Below are clouds of points in 10 dimensions, each taken in no order from a shape made of curves.
After each cloud, say how many separate parts and how many independent loops its shape has (a theta shape has two loops).

koz (72 x 10):
[[+1.00,+0.22,-2.44,-1.45,-1.27,-3.99,-0.81,+1.11,+0.69,-4.34],
[-0.42,+1.72,-5.48,-3.25,-2.95,+0.26,-4.49,+0.36,-0.16,-0.88],
[+0.27,-0.24,-1.92,-1.63,-0.64,-2.38,-1.57,-0.13,-0.34,-2.54],
[-4.23,-5.48,+4.35,+2.25,+3.79,+7.73,-0.16,-4.41,-6.76,+7.21],
[-4.32,-4.08,+2.28,+2.38,+2.00,+8.12,-0.28,-2.30,-5.99,+6.12],
[-0.22,+0.58,-3.31,-3.12,-1.29,-0.10,-4.12,-1.38,-0.96,-0.03],
[+0.08,+1.41,-4.98,-2.14,-3.01,-1.34,-2.93,+1.80,+0.50,-2.93],
[-4.34,-3.88,+2.01,+1.95,+1.69,+8.31,-0.73,-2.40,-5.96,+6.07],
[-4.39,-3.61,+1.35,+0.61,+1.61,+8.29,-2.60,-3.85,-6.39,+6.97],
[+0.58,+0.68,-3.97,-0.24,-2.87,-3.46,+0.03,+3.79,+1.16,-5.81],
[+1.12,-0.04,-2.06,-1.10,-0.93,-4.48,-0.21,+1.17,+0.79,-4.68],
[+0.14,-0.42,-1.62,-2.19,-0.22,-1.71,-2.29,-1.46,-0.90,-1.16],
[+0.25,-0.38,-1.61,-2.02,-0.26,-1.93,-2.05,-1.08,-0.73,-1.54],
[-4.30,-4.81,+3.26,+2.59,+2.83,+8.21,+0.14,-3.01,-6.27,+6.65],
[-4.30,-3.86,+1.90,+0.36,+2.01,+8.12,-2.63,-4.44,-6.56,+7.14],
[+0.32,+0.96,-4.26,-1.72,-2.53,-2.09,-2.13,+1.91,+0.47,-3.44],
[+0.30,+0.28,-3.25,-0.54,-2.19,-2.65,-0.46,+2.54,+0.44,-4.55],
[-0.13,+0.07,-2.38,-2.97,-0.56,-0.54,-3.46,-1.84,-1.15,-0.16],
[+1.23,-0.36,-1.53,-0.82,-0.67,-4.95,+0.21,+1.23,+0.81,-5.12],
[-4.18,-4.28,+2.62,+0.60,+2.53,+7.84,-2.22,-4.81,-6.59,+7.25],
[-4.37,-4.46,+2.85,+2.56,+2.38,+8.26,+0.04,-2.45,-6.05,+6.15],
[-4.07,-5.54,+4.55,+1.94,+3.99,+7.31,-0.26,-4.84,-6.79,+7.16],
[-4.28,-5.34,+4.09,+2.36,+3.58,+7.89,-0.15,-4.18,-6.66,+7.19],
[-0.31,+0.92,-4.05,-3.23,-1.74,+0.14,-4.36,-1.00,-0.87,-0.09],
[-4.32,-3.76,+1.67,+1.57,+1.53,+8.31,-1.33,-2.79,-6.04,+6.24],
[+0.30,+1.25,-4.65,-1.99,-2.79,-1.74,-2.48,+1.83,+0.54,-3.27],
[+1.29,-0.63,-1.03,-0.21,-0.54,-5.45,+1.10,+1.64,+0.91,-5.68],
[+0.41,+0.51,-3.48,-1.49,-2.06,-2.69,-1.38,+1.59,+0.50,-3.75],
[-4.34,-4.63,+3.00,+2.63,+2.59,+8.20,+0.09,-2.71,-6.23,+6.48],
[+0.58,+0.69,-4.07,-0.21,-2.90,-3.69,+0.11,+3.95,+1.32,-6.06],
[+0.59,+0.35,-3.07,-1.51,-1.61,-3.03,-1.38,+1.25,+0.49,-3.75],
[+0.36,+0.50,-3.80,-0.33,-2.59,-3.04,-0.20,+3.30,+0.87,-5.25],
[+0.43,+0.32,-3.07,-1.37,-1.75,-2.82,-1.24,+1.39,+0.28,-3.79],
[+0.86,+0.39,-2.84,-1.61,-1.48,-3.56,-1.20,+1.08,+0.57,-4.11],
[-4.46,-3.61,+1.43,+1.23,+1.47,+8.35,-1.76,-3.02,-6.23,+6.47],
[-0.34,+1.41,-5.04,-3.28,-2.49,+0.36,-4.60,-0.05,-0.41,-0.56],
[+1.30,-0.57,-1.25,-0.44,-0.59,-5.23,+0.70,+1.47,+0.86,-5.42],
[+0.14,-0.36,-1.61,-2.35,-0.24,-1.41,-2.53,-1.63,-1.01,-0.84],
[+0.71,+0.38,-3.02,-1.65,-1.61,-3.19,-1.38,+1.14,+0.54,-3.81],
[+0.02,-0.15,-1.94,-2.68,-0.26,-0.90,-3.08,-1.85,-1.10,-0.44],
[+1.28,-0.59,-1.41,+0.22,-0.96,-5.63,+1.40,+2.45,+1.11,-6.42],
[-4.33,-5.22,+3.85,+2.43,+3.31,+8.03,-0.02,-3.79,-6.69,+7.03],
[-4.31,-3.73,+1.61,+0.39,+1.87,+8.23,-2.74,-4.16,-6.49,+7.12],
[-4.27,-4.25,+2.52,+2.43,+2.21,+8.23,-0.12,-2.24,-6.02,+6.04],
[-0.24,+1.84,-5.71,-3.07,-3.24,+0.04,-4.38,+0.95,+0.11,-1.40],
[+0.45,+0.22,-2.83,-1.36,-1.58,-2.78,-1.17,+1.26,+0.32,-3.66],
[+0.38,+0.23,-2.97,-1.20,-1.70,-2.69,-1.12,+1.57,+0.37,-3.81],
[+0.91,+0.40,-3.35,-0.01,-2.50,-4.60,+0.70,+3.86,+1.43,-6.59],
[-4.10,-5.11,+4.04,+1.40,+3.55,+7.24,-1.06,-5.12,-6.75,+7.21],
[+0.30,+0.41,-3.51,-0.35,-2.41,-2.88,-0.31,+2.88,+0.64,-4.98],
[+0.41,+0.01,-2.40,-1.37,-1.22,-2.76,-1.16,+0.72,+0.11,-3.34],
[-0.05,+1.41,-5.32,-2.31,-3.10,-1.08,-3.18,+1.83,+0.44,-2.80],
[+1.28,-0.63,-0.99,+0.08,-0.51,-5.49,+1.24,+1.93,+1.00,-6.07],
[-4.15,-4.66,+3.25,+0.85,+3.06,+7.61,-1.75,-4.94,-6.72,+7.21],
[-4.13,-4.90,+3.61,+1.12,+3.32,+7.37,-1.38,-5.18,-6.80,+7.24],
[+0.22,+0.14,-3.00,-0.65,-1.86,-2.65,-0.74,+2.09,+0.32,-4.19],
[-0.10,+1.67,-5.70,-2.71,-3.28,-0.51,-3.83,+1.44,+0.35,-2.12],
[+0.35,-0.35,-1.78,-1.79,-0.52,-2.31,-1.63,-0.45,-0.43,-2.23],
[-0.22,+0.27,-2.81,-3.07,-0.92,-0.28,-3.91,-1.68,-1.12,+0.05],
[+1.08,-0.11,-2.22,+0.21,-1.65,-5.32,+1.23,+3.19,+1.33,-6.65],
[-4.39,-3.46,+1.28,+0.94,+1.37,+8.36,-2.13,-3.29,-6.37,+6.64],
[-4.19,-5.57,+4.50,+2.00,+3.89,+7.49,-0.20,-4.70,-6.88,+7.25],
[+0.41,+0.69,-3.66,-1.53,-2.17,-2.45,-1.69,+1.74,+0.44,-3.70],
[+0.99,+0.25,-2.96,+0.07,-2.16,-4.79,+0.77,+3.64,+1.42,-6.70],
[-0.39,+1.13,-4.49,-3.30,-2.04,+0.25,-4.46,-0.63,-0.66,-0.33],
[+0.25,+0.16,-3.02,-0.94,-1.85,-2.64,-0.95,+1.81,+0.33,-3.97],
[-4.05,-5.33,+4.41,+1.75,+3.87,+7.21,-0.62,-5.01,-6.73,+7.10],
[-0.15,+1.74,-5.72,-2.81,-3.30,-0.27,-4.06,+1.17,+0.15,-1.81],
[+0.76,+0.66,-3.92,-0.14,-2.86,-4.02,+0.21,+3.98,+1.48,-6.34],
[-4.41,-5.12,+3.53,+2.56,+2.97,+8.23,-0.06,-3.37,-6.47,+6.84],
[+0.41,-0.11,-2.23,-1.45,-1.00,-2.75,-1.21,+0.50,-0.09,-3.11],
[+1.20,-0.31,-1.78,+0.18,-1.18,-5.38,+1.37,+2.80,+1.27,-6.49]]
parts : 2
loops : 3

duzas (73 x 10):
[[+0.15,+0.68,-0.47,-2.27,+2.74,+4.00,+3.73,-2.12,+2.36,-1.52],
[+3.55,+2.01,+1.84,-0.51,+2.57,+3.76,+1.77,-2.50,+0.99,+0.54],
[+3.41,+2.14,+1.25,-1.24,+3.44,+3.03,+1.03,-2.66,+0.97,+0.68],
[+1.50,+2.68,+0.77,-1.72,+3.98,-6.21,-5.72,+1.66,-2.46,+7.42],
[+2.76,+0.77,+3.51,-0.18,-0.70,+2.98,+2.40,-1.64,+0.99,+0.80],
[+0.96,+1.73,+0.75,-3.17,+3.54,-5.56,-3.48,+0.10,-0.68,+5.32],
[+1.49,+2.41,+0.91,-2.21,+3.97,-6.08,-5.09,+1.26,-2.18,+7.01],
[+0.48,-1.04,+4.17,+1.17,-4.85,+4.87,+5.52,-0.10,+1.12,-0.74],
[+2.50,-0.33,+4.67,+1.10,-4.04,+3.57,+3.58,-0.71,+0.93,+0.71],
[+0.73,+1.52,+0.74,-3.53,+3.65,-5.20,-2.96,-0.19,-0.20,+4.74],
[+2.97,+0.83,+3.39,-0.13,-0.44,+3.28,+2.49,-1.73,+0.97,+0.79],
[-4.43,-2.52,+2.69,-2.74,-4.12,+2.25,+6.32,+0.61,+2.86,-1.62],
[+0.38,+1.34,+0.52,-4.12,+3.81,-4.57,-1.90,-0.83,+0.58,+3.77],
[+2.53,-0.60,+5.01,+2.47,-5.45,+5.31,+4.64,+0.07,+0.29,+0.07],
[+1.67,+2.43,-2.34,-4.14,+6.74,-0.13,-1.29,-2.67,+1.98,+1.03],
[-1.20,-1.40,+3.65,-0.24,-4.57,+4.23,+5.88,+0.01,+1.77,-1.01],
[+3.50,+1.60,+2.42,-0.16,+1.24,+4.15,+2.24,-2.15,+0.92,+0.45],
[+0.85,+1.74,+0.79,-3.21,+3.62,-5.38,-3.15,-0.03,-0.62,+5.09],
[+2.53,-0.55,+4.85,+2.20,-5.11,+4.72,+4.33,-0.15,+0.33,+0.36],
[+1.86,+3.51,+0.96,-0.58,+4.56,-7.42,-7.98,+3.36,-4.21,+9.38],
[+2.20,+2.54,-1.16,-3.41,+5.66,+0.49,-0.82,-2.53,+1.47,+1.20],
[+3.36,+2.02,+1.54,-0.90,+3.03,+3.39,+1.42,-2.50,+1.12,+0.55],
[+2.45,-0.41,+4.71,+1.47,-4.39,+4.09,+3.86,-0.59,+0.68,+0.61],
[+1.56,-0.78,+4.55,+2.08,-5.08,+5.37,+5.19,-0.09,+0.56,-0.37],
[+3.39,+1.27,+2.69,-0.04,+0.91,+4.06,+2.36,-2.04,+0.91,+0.42],
[+3.12,+2.22,+0.75,-1.68,+3.94,+2.56,+0.60,-2.65,+1.08,+0.79],
[-0.06,+0.67,-0.44,-2.68,+2.85,+3.60,+3.63,-2.03,+2.40,-1.27],
[-2.67,-1.76,+2.82,-1.26,-3.95,+4.09,+6.44,+0.14,+2.35,-1.96],
[-0.09,+0.92,+0.26,-4.59,+3.96,-2.70,-0.09,-1.62,+1.85,+1.84],
[+0.37,+1.13,+0.51,-4.37,+3.88,-4.12,-1.46,-1.03,+0.94,+3.15],
[+1.39,+2.39,-3.48,-4.67,+7.39,-0.46,-1.73,-2.55,+2.47,+0.69],
[-1.39,-1.45,+3.46,-0.38,-4.33,+4.21,+6.03,+0.06,+1.94,-1.43],
[-0.43,+0.38,-0.34,-3.08,+2.93,+3.01,+3.52,-1.90,+2.51,-1.18],
[+1.22,+2.28,+0.83,-2.40,+3.81,-6.04,-4.64,+0.94,-1.73,+6.58],
[+1.11,+1.87,+0.82,-2.94,+3.58,-5.60,-3.90,+0.35,-1.03,+5.70],
[-0.70,-1.48,+4.04,+0.24,-4.98,+4.01,+5.78,+0.02,+1.61,-0.88],
[+3.14,+1.10,+3.16,+0.06,+0.02,+3.58,+2.48,-1.85,+0.98,+0.73],
[-3.15,-1.93,+2.86,-1.59,-4.13,+3.62,+6.54,+0.23,+2.57,-2.00],
[+3.56,+1.60,+2.25,-0.21,+1.66,+4.12,+2.17,-2.25,+0.81,+0.46],
[+1.69,+3.19,+0.89,-0.87,+4.30,-7.12,-7.28,+2.88,-3.77,+8.70],
[+2.36,-0.14,+4.50,+0.53,-3.45,+3.11,+3.04,-1.05,+1.10,+0.90],
[+0.85,-0.96,+4.32,+1.52,-4.92,+5.18,+5.41,-0.09,+0.82,-0.80],
[+0.56,+1.44,+0.61,-3.75,+3.68,-5.01,-2.53,-0.56,+0.10,+4.30],
[+2.54,+2.39,-0.04,-2.53,+4.83,+1.33,-0.12,-2.69,+1.20,+1.19],
[-0.96,-1.49,+3.92,-0.11,-4.62,+3.99,+5.72,+0.02,+1.71,-0.96],
[-0.78,+0.57,-0.30,-3.77,+3.28,+1.47,+2.56,-1.82,+2.69,-0.51],
[+1.46,+2.48,-2.79,-4.32,+7.01,-0.22,-1.43,-2.67,+2.27,+0.82],
[+0.01,-1.11,+4.19,+0.61,-4.98,+4.52,+5.47,+0.05,+1.20,-0.74],
[+2.59,+0.44,+3.80,-0.30,-1.43,+2.66,+2.32,-1.50,+1.03,+0.92],
[+1.21,-0.78,+4.55,+1.83,-5.02,+5.32,+5.26,-0.03,+0.74,-0.47],
[-0.44,-1.28,+4.10,+0.40,-4.91,+4.28,+5.64,-0.06,+1.49,-0.83],
[+1.13,+0.85,-0.45,-1.32,+2.79,+5.07,+3.86,-2.31,+1.97,-1.65],
[-1.80,-1.53,+3.25,-0.64,-4.16,+4.27,+6.25,+0.02,+2.01,-1.69],
[-3.54,-2.19,+2.74,-2.13,-4.08,+2.97,+6.59,+0.24,+2.72,-1.86],
[+1.20,+2.28,+0.81,-2.55,+3.67,-5.76,-4.40,+0.81,-1.55,+6.27],
[+2.88,+2.30,+0.24,-2.12,+4.43,+1.85,+0.17,-2.59,+1.17,+1.02],
[-0.64,+0.46,-0.25,-3.60,+3.16,+2.11,+2.99,-1.73,+2.68,-0.73],
[-0.67,+0.69,+0.02,-4.32,+3.73,-0.33,+1.61,-1.66,+2.50,+0.27],
[+1.20,+1.95,+0.87,-2.74,+3.73,-5.66,-4.08,+0.48,-1.04,+5.93],
[-2.16,-1.64,+3.03,-0.89,-3.98,+4.24,+6.38,-0.01,+2.10,-1.74],
[-0.23,+0.78,+0.21,-4.62,+3.96,-1.63,+0.64,-1.70,+2.17,+1.11],
[+1.52,+2.76,+0.86,-1.39,+4.15,-6.63,-6.29,+2.06,-3.13,+7.91],
[+1.84,+2.54,-1.68,-3.84,+6.34,+0.22,-1.18,-2.63,+1.81,+1.10],
[+2.27,+2.55,-0.61,-3.08,+5.43,+0.82,-0.57,-2.70,+1.41,+1.10],
[+2.13,-0.70,+4.82,+2.32,-5.27,+5.20,+4.88,+0.03,+0.30,-0.13],
[+3.47,+1.66,+1.88,-0.40,+2.26,+4.03,+1.94,-2.38,+0.96,+0.41],
[+0.63,+0.77,-0.41,-1.84,+2.79,+4.51,+3.96,-2.36,+2.07,-1.46],
[+2.46,-0.02,+4.46,+0.34,-2.89,+2.75,+2.89,-1.09,+1.04,+0.88],
[+0.21,+1.07,+0.31,-4.54,+3.95,-3.40,-0.88,-1.38,+1.52,+2.60],
[+3.31,+1.15,+2.85,-0.01,+0.51,+3.87,+2.36,-2.00,+0.86,+0.48],
[+2.51,+0.40,+3.81,-0.12,-1.86,+2.60,+2.46,-1.48,+1.10,+0.94],
[-0.74,+0.59,-0.11,-4.37,+3.51,+0.17,+1.86,-1.80,+2.53,+0.08],
[+2.47,+0.33,+4.13,+0.00,-2.22,+2.67,+2.68,-1.44,+1.08,+1.05]]
parts : 2
loops : 0
